(in the rows, 128 means zero)
X: 3 groups of rows, each row roughly a mix of its group's hidden directions; some rows fit no group:
X (111 x 10):
[[121 124  97 127  86 116 153 104  95 108]
 [133 169 112 143 133  90 159 123 111 101]
 [126 123 155 147  84 123 158  98 106 113]
 [129 155 175 142 151 153  97 130 147 127]
 [141 115 158 156 124 112 121 101 178 122]
 [150 113 130 156 111 135  82 130 155  99]
 [144 145 106 102 137  81  97 121 145 147]
 [112 149  97  98 179 130 128 117 129 113]
 [134 107 120 134  89  93 135 116  82 129]
 [110 125 144 136 125 141 143  88  86  93]
 [163 137  84 124 125 138  90 146 126 107]
 [104 145 118 158  98 103 111 111 108 164]
 [153 127 130 162  74 149 134 131 132 147]
 [132 124 153  92 139 123 105 150 102  85]
 [122 127 143  87 100  99 103  98 109 145]
 [109 155 116 113 115  85 162 129 107 104]
 [125 150  95  92 113  84 110 110 131 132]
 [157 149 141 156 146 118 177 109 136 114]
 [ 98 148 151 119 158 122 130 172 140 102]
 [142 121 163 131 155 166 102 141 141 159]
 [100 116 124 130 101  96 164 114 102 101]
 [162 135 142 126 103 121 154 126 163  88]
 [142 164 148 117 153 163 165 143 141 127]
 [109 107 160 140 119 114 110 165  90 112]
 [ 97 129 158 145 120 143 161 112  86 123]
 [128 149 126 148 119  90 168 104 114  98]
 [106 135 113 131  94 117  71 130 138 144]
 [161 132 153 152 100 144  86 147 131 117]
 [119 100 134  92 129 131 175 127 113 159]
 [120 154 117 150 117  88  96 150 155 110]
 [151  96 142 160  92 109 107 121 101 126]
 [175 118 141 156 150 160 123 103 133 140]
 [136 126  93 161 127 141 174 103 110 126]
 [184 127 146 112 127 144 138 134  90 120]
 [146 118 134 155 113 154 178 137 128  97]
 [114 107 157 171 133 126 125 125 150 170]
 [118 127  79 128 115 126 127  84 101 113]
 [148  86 111 119 120 135 155  94  98 141]
 [116 127  98 149 118 125  81 162 152 135]
 [134 170 109 101 129 123 160 146 148  97]
 [146  98 117 110 113 148 167 143 120  89]
 [140  84 159 131 139 114 113 146  94 150]
 [102 158 105 162 131  99 127 152 143 101]
 [120 119 146 161  96  87 132 122 144  96]
 [ 86 158 127 113 135 116  97 115 125 165]
 [149 123 142 148 119 153 110 142 168  87]
 [100 124 130 139 142  96 121 106  82 157]
 [146  88 164 157 122 126 104 104 119 146]
 [150 128 135 118 111 135 150 102 186 115]
 [178 125 147 148 108 130 141 139 116  89]
 [135 128 129 103  99  91 108 160  92 127]
 [ 86 137 146  85 139 116 164 121 126 122]
 [152 149 103 105 115 146 167 138 100 105]
 [134 143 153 109 123 161 106 173 116 102]
 [104 133 116 137 165 158 100 156 154 144]
 [121 102 146 159 122 110  78 150 119 137]
 [ 96 122 103 131  85 140 137 110  91 114]
 [161 118 151  94 146 113  85 140 128 117]
 [160  84 143 105 117 140 131 116  89 123]
 [168 146  91  96 108 124 136 127 100 135]
 [ 97  99 107 135  95 152 116 141  97 148]
 [125 121 109  76 117 123 146 169 135 143]
 [155 166  91  99 110 119 143 112 147 128]
 [117 144 139  79 153 127 137 113 167 145]
 [123 123 143 116 150 134  63 128 149 126]
 [152 161 100 117 146 124 122  81 144 117]
 [112 151 125  99 104 106  80 123 148 115]
 [ 81 141 131 122 141 132 113 125 107 176]
 [ 97 138 133 116 126 154 184 130 104 130]
 [127 126 119 169  98 123 141  84 111 104]
 [141 146 143  92 153 147 170 104 145 125]
 [129 138 159  86 164  95 114 117 121 130]
 [142 130 164 124 183 143 117 136 154 128]
 [134 166 152  86 138  98 121 126 152 117]
 [142 121 141 136 171 166  98 135 140 156]
 [165 140 119  68 118 139 130 138 123 139]
 [100 167 120 102 150 158 143 141 122 102]
 [106 111 147 136 113  93 142 106 100  90]
 [119 102 140 159 149 170 113 120  97 111]
 [138 146  99 132 110 108 116  84 133  89]
 [113 100 159 153 145 118  84 127 138 152]
 [114 134 165  91 112  95 137 161 126 114]
 [ 96 140 130 137 124  87 110 168 141 105]
 [147 133  75  91 124 103 125 140 122 112]
 [150 153 143 147 133 122  80 109 140  96]
 [ 97 120 133 163 150 108  86 132 135 152]
 [ 92 121 125  98 123 138  74 139 127 144]
 [157 155 138 125 140 101 161 109  90 113]
 [112 116 165 117 115 138 171 144  93 119]
 [129 108  97 141 107 152 133 172 144 157]
 [163 136 115 104 152 150  96 140 121 164]
 [148 118 168 117  89 112  93 114 140 125]
 [149 143 119 141 123 104 164  86  96 124]
 [117 171  99 113 152 121 162 107 138 146]
 [103 149 116 114 127 148 159 118  97  86]
 [144 126 165 129 184 137 116 137 149 138]
 [122 131 180  99 128 116 111 165 125 112]
 [153 121 167 136 107 109  84 149 133 115]
 [166 115 126 125 138 112  80 130 159 108]
 [141 120 138 142 136 146 172 103 108  87]
 [100 147 140 118 142  92 156  98 160 124]
 [119 119 161 114 169 159 119 156 103 136]
 [135 108 104 127 129 100 130  85  99  94]
 [150 129 162 126 119 114 182 139 120 103]
 [153 147 149 106 148  96 164 150 146 140]
 [134 110 112 108  92 109 131 157  96  95]
 [160 107 154 137 100  86 103 126 141 139]
 [134 131 130 136  91  83 140 104 159 108]
 [134  96 105 143 138 155 106 131  87  99]
 [156 151 137 105 120  89 130 104 162 146]
 [121 149 144  88 129 154 142 138 100  89]]
one row of each group, then the others: which group is each in?
[106 118 130 148 136 125  77 109 105 160] => U
[104 122  85 139 103 148 109 147 163 127] => V
[ 98 168 109 111 156 160 147 144 137 126] => J

[127 100 159 141 118 167 130 163 118 156] => J
[104 104  97 133 149  84 106 146 122 111] => J
[137 148 111 101 109 116 134 128 187 119] => V
[161 120 131 170 130 146 145 113 141  87] => U
[131 144 150 152 124 152  96 169 154 145] => J
[130 109 173 109 141 164 143 111  99 126] => J
[124 165 120 127 112 119  88 114 169 109] => U
[102 147 122 143 127 103 118 179 123  98] => V
[115 125  88 141  85 115 133 103  96 127] => U
[132 110 161 153 154 121 110 108 154 167] => J
[142 127 172  78 144 109 112 139 130 122] => J
